One turn moves each row of this set onto another row. After a few examples, where does it send each row asked below?
seniz: [-0.87, -0.99, -0.36, 2.83, -2.31, 0.56, 0.23, 1.36, 3.24, 2.25, -1.06, -1.25, 3.04, -2.07, -0.29, 2.32, -0.24, -0.38]
vuk: [-0.96, -0.27, 0.77, 1.23, -2.08, 1.72, 0.01, 0.39, 0.38, 3.09, -0.53, 1.09, 3.47, -3.62, 0.53, 1.08, -0.15, -3.76]
Fuz: [-0.16, -1.15, 1.58, 1.38, -1.64, -1.37, 0.98, -1.06, 0.64, 1.23, -1.80, -0.51, -0.98, 0.62, 1.80, -1.18, -3.05, 0.21]
moke: [-2.55, -1.04, 0.92, 2.19, -1.39, -0.71, 0.33, -0.47, 0.88, 2.57, -1.78, -2.19, 2.03, -0.83, 2.18, -0.67, 2.77, 0.60]
bira: [-0.02, -1.23, 4.34, 1.23, 1.29, -1.59, 2.19, -1.49, -0.79, 0.98, -1.32, 2.63, 0.10, -0.84, 1.05, 1.53, -0.11, -1.49]
Tib: [-0.57, -1.42, 0.11, 2.55, -1.97, 1.05, -0.12, 0.89, 3.09, 2.61, -1.22, -2.30, 3.17, -3.25, 0.80, 1.77, -0.13, -0.16]
fam: [-0.65, -0.26, 1.24, 1.08, 0.18, -1.09, -1.07, -4.67, 0.37, 1.72, -3.03, 0.25, 0.38, 0.93, 1.67, 1.45, -0.54, 1.14]
Tuze: [-0.80, -2.17, 3.50, 0.93, -1.39, 0.59, 2.22, 0.30, 0.21, 1.82, 0.69, 0.10, 3.71, -0.35, 0.87, 0.28, -0.08, -1.66]
Diru: [1.84, -0.31, -0.22, 0.17, -1.06, -1.20, 0.07, -2.12, 1.49, 0.92, -1.00, 0.37, -0.11, -0.33, 1.90, -1.02, -2.94, -1.30]
sume: [1.41, -1.48, 1.35, 3.26, 0.69, 0.76, -2.56, 0.28, 3.38, 1.51, -1.94, -1.59, 2.28, -2.01, 1.07, -0.19, 1.31, 0.64]
belo: [-0.32, 0.17, 0.99, 0.45, -0.72, -0.46, -1.35, -5.07, 0.53, 1.10, -1.71, 0.78, 1.01, -2.29, 0.24, 2.79, -0.20, 1.29]
Mikar: [-0.78, -1.42, 2.68, -0.11, 1.91, 1.17, 1.30, -2.62, 1.00, 0.03, -1.75, 0.98, -1.60, -0.17, 0.65, 2.38, -0.65, 1.41]
mikot: [0.66, -1.43, 1.39, 2.14, 0.26, 2.23, 0.62, -1.56, 3.00, 0.90, -4.09, -2.05, -0.58, -0.78, 2.55, -1.28, 0.64, 0.83]
busib: [1.39, -0.77, 0.74, 0.48, 2.31, 2.26, -1.81, -0.84, 2.80, 0.56, -3.36, 1.40, 1.48, -2.55, -0.64, -0.54, 3.07, -0.62]
kip: [0.71, -0.38, 0.15, 1.39, 2.60, 1.73, -1.68, -1.34, 3.65, 1.20, -3.33, 2.10, 1.14, -2.85, -0.11, -0.37, 2.52, -0.16]
fosol: [-0.51, -0.27, -0.72, 1.30, -1.40, -1.31, 1.24, -0.34, -0.52, 0.74, -1.67, 0.19, -1.83, -1.68, -2.40, -0.17, 0.64, -0.04]
Defo: [1.22, -1.08, 1.21, 3.30, 0.70, 0.35, -2.69, 0.48, 4.22, 1.79, -0.30, -1.12, 1.63, -1.20, 1.00, -0.36, 0.72, 0.28]
Nezin: [-2.24, -0.90, 1.20, 1.35, -1.42, -2.14, 2.90, -1.25, -0.71, 1.73, -2.42, 0.77, -0.68, -1.20, -0.97, 0.59, -0.11, 0.34]
bedib: [0.86, -0.39, 1.55, -0.07, -0.19, 3.82, 0.40, -0.59, 1.58, 0.39, -1.44, 2.64, 1.21, -3.24, -0.99, -0.31, 0.95, -3.19]
Torel: [-0.88, 0.13, 1.27, 1.31, -1.55, 1.02, -0.84, 1.17, 0.56, 2.68, -1.39, 2.19, 3.01, -3.38, 0.31, 1.79, -0.41, -3.61]
num: [1.25, -0.66, 3.32, 1.01, 1.55, 2.99, -1.44, -2.80, -0.66, 2.20, -4.11, 0.75, 0.85, -0.83, 0.55, -0.33, 0.78, -1.41]
Pufor: [2.03, -0.90, 2.75, 2.55, 0.20, -3.20, 1.39, -0.75, -0.07, 0.42, -1.95, 2.32, 1.18, -1.90, 0.45, 1.68, 1.14, -1.54]
nir: [-1.24, -1.60, 2.34, -1.33, 0.77, 3.14, 1.88, -0.65, -0.58, 2.14, -2.54, 1.22, 2.05, -1.20, -1.43, 1.95, 0.07, -1.18]
zito: [-0.07, -1.32, 2.58, -0.33, 1.43, 0.32, 0.92, -0.02, 1.01, -0.42, -0.88, 0.40, -1.08, -2.62, 1.14, 3.42, -1.12, 1.02]
nesog: [0.69, -0.41, 2.20, 0.38, -0.12, 3.84, 0.07, -0.40, 1.96, 0.50, -2.00, 3.10, 0.69, -4.05, -1.06, -0.05, -0.08, -2.36]

num goes to Tuze
sume goes to bedib
Torel goes to Defo
Where do these go?
Diru goes to zito
Nezin goes to fam

One turn moves each row of this set onto another row. After a few examples, where does it send each row asked below?
rab: [2.93, 1.64, -2.08, -0.76, 0.10, 0.62, -0.92, 0.55, -1.76, -0.57, 2.06, -1.09, 1.74, -1.28, -1.60, 3.06, 2.79, -0.87, 1.66, -2.02, 2.19, 1.61, -2.75, 0.45, 1.31, 2.79, 3.79, 0.82, -0.31, 1.30, -0.14, 1.84]
kiru: [1.68, -0.40, 1.68, 2.78, 2.75, 0.32, -1.34, 1.36, 3.01, 0.16, 5.23, 0.90, 3.87, -2.38, -0.46, 1.12, 1.01, 2.48, 0.17, -0.30, 2.23, 3.17, -1.61, -0.83, 1.58, 2.00, 2.12, -1.68, -1.80, 0.65, 0.46, 0.06]
fozo: [1.03, -0.84, 0.82, 1.44, 0.90, 0.61, -1.86, 1.84, 1.55, 1.26, 4.33, 0.98, 2.50, 3.37, -3.27, -0.89, 2.68, -0.01, -1.31, -2.94, 1.65, -0.43, -3.54, 3.78, 2.48, 0.86, 2.70, -1.75, -2.60, -0.18, -1.46, -0.88]
vage: [0.71, -1.05, -1.10, 0.83, 1.96, -0.48, -0.77, 0.93, -0.79, 3.56, 3.14, 2.50, 2.62, 0.56, -3.85, -0.13, 4.44, -1.26, -2.33, -0.81, -0.76, 1.29, -1.36, 1.23, 5.24, 3.97, 0.43, -1.53, -2.77, -1.55, -0.79, -0.65]
puf: [2.56, 0.62, -1.30, -1.94, 0.41, 0.95, -1.65, -0.45, -2.17, -0.75, 2.52, -0.85, 1.18, -1.31, -1.75, 3.77, 2.90, -1.37, 1.41, -2.16, 2.49, 0.58, -2.49, 0.21, 2.81, 1.28, 2.99, 0.70, -1.28, 0.96, -0.56, 2.36]
dopo: [0.83, -0.70, 1.86, 2.26, 2.44, -0.31, -1.43, -0.29, 3.95, -0.59, 5.96, 0.30, 2.23, -1.29, -0.50, 1.37, 0.79, 2.21, -0.37, 0.85, 1.72, 1.35, -0.82, -0.94, 2.76, 1.66, 2.18, -2.21, -3.05, -0.22, 1.05, 0.96]
bev: [0.67, 0.24, -1.98, 0.75, 1.45, 0.19, -1.17, -0.50, -0.01, 3.68, 2.39, 3.45, 1.81, -0.48, -3.48, 0.44, 3.48, -2.31, -2.07, 0.20, 0.51, 1.82, -1.72, -0.87, 5.41, 3.34, 0.47, -2.33, -2.93, 0.55, -1.49, -1.18]
nukuf: [2.75, 1.40, 0.09, 0.00, 1.31, -2.15, -1.78, 2.01, 0.06, 0.17, 1.92, -1.45, -1.08, 0.26, -4.60, 1.31, -0.56, -1.24, -2.88, 0.38, -0.66, 0.42, -3.50, 1.19, 2.89, 1.40, 2.29, -2.15, -1.94, 0.01, 1.09, 0.56]
takon: [1.41, -1.10, 1.71, 2.43, 2.47, 0.71, -1.82, 1.20, 3.52, -1.54, 5.85, 0.70, 2.74, -1.41, 0.29, 1.86, 1.09, 1.49, -1.37, 0.10, 2.59, 2.11, -1.04, -0.62, 2.34, 2.51, 2.13, -1.28, -2.32, 0.08, -0.11, -0.37]
vek: [3.07, 2.39, -2.01, -1.59, 1.67, 0.67, -1.99, -1.27, -0.99, -1.08, 2.12, -0.48, 1.29, -0.94, -1.55, 3.98, 3.74, -0.80, 0.80, -2.14, 2.67, 0.96, -2.44, -0.27, 2.65, 2.14, 3.51, -0.28, -1.60, 0.09, 0.73, 1.42]
tolo: [0.11, -0.55, 0.23, 1.54, 0.78, -0.23, -2.65, 0.51, 0.92, 1.52, 5.78, 1.16, 2.17, 2.22, -2.01, -1.87, 3.09, -0.13, -0.56, -1.96, 1.21, -1.26, -3.65, 2.36, 2.14, 0.47, 4.38, -3.07, -1.57, 1.88, -0.71, -0.35]
kozaz: [-1.16, 1.97, -1.42, 0.96, 1.31, -0.20, -1.64, -1.43, -1.37, 2.94, 4.98, -1.38, -0.12, 2.08, -1.18, 0.71, 2.50, -0.19, 0.29, 0.62, 0.64, 0.05, -0.10, -1.88, -0.23, 3.42, -0.38, -1.67, -3.01, 0.49, -2.51, 1.25]
ged: [-0.96, 1.82, -0.13, 1.24, 2.67, -0.01, -1.16, -0.38, -2.48, 2.85, 5.43, -1.29, -0.75, 1.25, -0.79, 0.08, 2.66, 0.12, 0.26, 0.75, -0.58, 1.73, -0.52, -1.10, 0.08, 2.55, -1.06, -1.43, -2.93, 0.11, -2.11, 1.04]
nufib: [2.85, 0.29, 0.47, -0.18, -0.35, -1.30, -2.97, 2.48, -0.78, 1.64, 1.68, -1.53, 0.43, 1.42, -4.81, 0.48, 0.17, -0.38, -3.02, -0.62, -0.37, 1.34, -2.43, 1.81, 4.46, 1.26, 1.33, -0.99, -2.37, -1.04, 0.16, 1.13]
sabi: [-1.18, 1.20, -0.53, 2.70, 1.66, -0.12, -0.62, -0.12, -2.05, 3.54, 4.56, -1.33, 0.13, 0.24, -2.03, 0.40, 1.47, 0.03, 1.61, 0.88, 0.07, 1.81, -1.20, -1.46, -0.36, 3.42, -0.78, -0.67, -2.40, 0.45, -2.02, 1.31]

nukuf goes to bev
ged goes to takon
Where do these go?
dopo goes to vek
sabi goes to kiru
fozo goes to nufib

